R: a few groups of rows, each row roughly a mix of its group's hidden directions; one row fits no group
R (83 x 11)
[[ -6 -39  -6  65  15  -7   6  23   0   4  -8]
 [-14  17  16 -51  -7  20 -29 -15  27 -22 -25]
 [ 29  23  26 -14  -3 -17  48 -33  29  -2   0]
 [ 21 -22   2  -6 -18  11   8 -22 -40  54 -16]
 [-11  37   9 -30  -5   4  30 -16  43   2  35]
 [-47 -20  13  -6  -1 -53  -6 -22  -3  23  -7]
 [ -8 -16 -17 -44 -18  11 -46   8 -26   1 -29]
 [  0 -23  16  10  29 -49   7  40  27  -1  14]
 [-25  22  -5 -37  -1  20 -46  34  -3 -18  15]
 [ 17  58  11  -1  -4  38   8  22  -8  28   9]
 [  3  10  -8   4 -10 -41  25  19 -35  17  47]
 [  3  28  -1 -60 -22  15  -6 -36  -9 -14   3]
 [ 13  29 -11  40  -8  56   4   5 -18  15 -13]
 [-16   0  -1  31  12 -45  10  26  43 -15 -21]
 [ 18 -14 -28  61  13  25   3  -1 -25   7 -17]
 [-14  26  38 -54 -24 -16  -5  -8  13   5  18]
 [ -7  48  11 -54 -10  -5 -15 -27   4  14  -2]
 [  2  33  33 -47 -24 -11  11 -21  10  -1  31]
 [ -9  51   5 -44   4   1   3  32   8   8  30]
 [ 19   6  40  43 -11  10   0  15 -43  21  -3]
 [ 10  12   5 -20  30 -36  -3  13  44 -41  -4]
 [  6   0  -2  43  27  -7  20  31  25 -43 -11]
 [-28 -15  19 -40   2 -58  -4  -9   9   7  12]
 [-21  19  -1  -7   8 -14 -17  16  38 -59  11]
 [  8 -20 -39  64  14 -10   9   4  -8  10  -9]
 [  1   6 -50  55  18  -9  12  16  -8 -12 -14]
 [ 11  45   5 -57 -14  15 -15 -21  -1  14   5]
 [ -3  -2 -45 -18   5  37 -30 -33   3 -13 -28]
 [ 25   8 -27  40  22  22 -21  -3  25 -24 -32]
 [ 22 -46  -2  22  26 -24   0  39  23  -8  13]
 [  1  59  28  -8 -30   6   4  -7 -24  17  22]
 [-23   3   6  -2  26 -57 -18  -9  36  -8 -21]
 [ 11 -41 -23  34  29  13  -7  21  -6 -22 -35]
 [-10  33  23 -48 -13   6  15 -19  31   3  30]
 [-18  62   9 -29 -17  17  -1 -27 -11  13 -11]
 [-26  14  30 -41 -21 -12  31   5 -24  13  30]
 [-30  61   3   9  -7  15   2 -28  -6   0 -31]
 [ -2  43  22 -45 -10 -18  16  -3  27 -14  27]
 [  7 -18  -5  53   1 -32  -4  28 -36   9 -13]
 [  9  -4  16  46   3 -33  27  39 -24   9  16]
 [ -6  14 -23 -11   6  41 -32 -17   9 -27 -45]
 [-50 -20  16   2 -14 -26  38 -11 -22 -26   5]
 [-10  -7  21 -50   6   7 -24  18  13 -39 -29]
 [  3  21   9 -57  -8  25 -34   1  12 -29 -12]
 [ 10  -8 -31  13  33  32 -17  34   2  -6 -43]
 [ -8  20 -14 -30  -6 -12  11  31 -29  52  16]
 [  4  26  26  32  19   7  30  -8  37 -20  34]
 [ 23 -52   0  20   1   8  19  40 -11   1  29]
 [  2 -47   4 -23  22   1 -18  32  -5 -35 -29]
 [-24 -48 -16  29   2 -22  -1 -26   0 -34 -22]
 [ -7  25   1 -48 -22  26 -26 -42   2   9  -1]
 [ 14  11  20 -12  -7  55  11 -38   4  24  24]
 [ 13 -42  12  -4 -28   7 -19 -47 -18  -4 -29]
 [  3 -21   7   4 -26  28  13  13 -41  45  27]
 [ -5  29 -17  52   4  32  -4 -14   0 -12 -38]
 [ 14   7 -22 -41   8  30 -19  27 -18  21 -38]
 [ 13   7  34 -33  11  -7   2   9  43 -33 -34]
 [ -4 -34 -33  16  22 -10 -20  20   2 -30 -44]
 [ 33 -16   9  -7 -15  -3  31 -36 -20  44 -22]
 [ 12   4  18 -28 -13  54 -18 -38 -16  17   4]
 [ 11  23  -7  57  16  11  29  33 -12 -15  -5]
 [ -2 -31  -7 -29   5  23 -44 -13  -1 -18 -42]
 [ 18 -40 -17  55  22   1  -5  24  13 -11  -8]
 [-11  26   0 -56 -22   3 -11 -45 -10  -4  -3]
 [ 16  52  13 -32  12  -2  36  11  27   5  14]
 [ 24 -35   8   0 -24  -5  12 -45 -24  28 -27]
 [ -6 -11  -7  51   6 -35  39   1  -5  24  21]
 [ -1  -2  21 -60   0 -37  12  10  11 -10  30]
 [-13  54   0 -42 -12  22   0 -23  24 -11   7]
 [ -2 -19  39 -24 -23 -46 -12  10 -23  24  18]
 [-30 -22 -17  11  -1  14 -57  20 -10 -31  -1]
 [ 27 -34  11  41   6  22   9 -39   4  -7 -30]
 [  0 -24  -2  36   4 -52  27  18   7  21  24]
 [ -6  15  -5  19   7 -51  49   8  14  13  23]
 [ 12 -13  10 -18 -17  38 -30 -41 -28  28  -2]
 [-24  17  16  18 -24  27  27   6 -42  37  11]
 [  5   7 -17 -49   3  18 -34  19   5 -22 -41]
 [-39  13  -3 -23  -9  -6 -43  26   1 -29  30]
 [-29  13 -10  21   2 -44  24  26   0  14  43]
 [  3 -13  20  40  -9 -31  39 -36   7   7  24]
 [-26  35   4 -39  -8 -22   1  -8  50 -15   1]
 [-14  45 -25  -6 -14 -33  26  -9  10  12  39]
 [-26 -33 -20  50   3 -38  -5   5   4 -24   3]]

one row of each group, then the others: which group is each in?
[ 37  28   5 -43   5  -2  36  -8  15  16 -28] | <20>
[-14  10  53 -41 -11 -20   4   6  36  -3  10] | <34>
[ 19  17 -24  42   0  51  -2  -6  -3 -21 -25] | <15>

[ 11 -15 -18  62  16  12 -22  10   7  27 -21] | <15>
[ 25  -7  23  -1  -5  53   9 -23 -27  27  25] | <34>
[ 39  18  22 -20  12  52   3 -18  14  -4 -24] | <20>
[ -6  41  20 -49 -29   5  -9 -19 -15  10  23] | <34>
[ 19 -34 -23  44  21   3  -4   9  19 -40 -16] | <15>
[-19 -20 -18  63   6   8   0 -13  -4 -17 -33] | <15>
[-16  20 -20  36  37   0  11  48  16  -5  18] | <20>
[-10 -21 -14  51   7  -4  14  12 -29  42  18] | <20>
[  6  -6  -4  68  -1 -29   3  19 -21  15 -14] | <34>
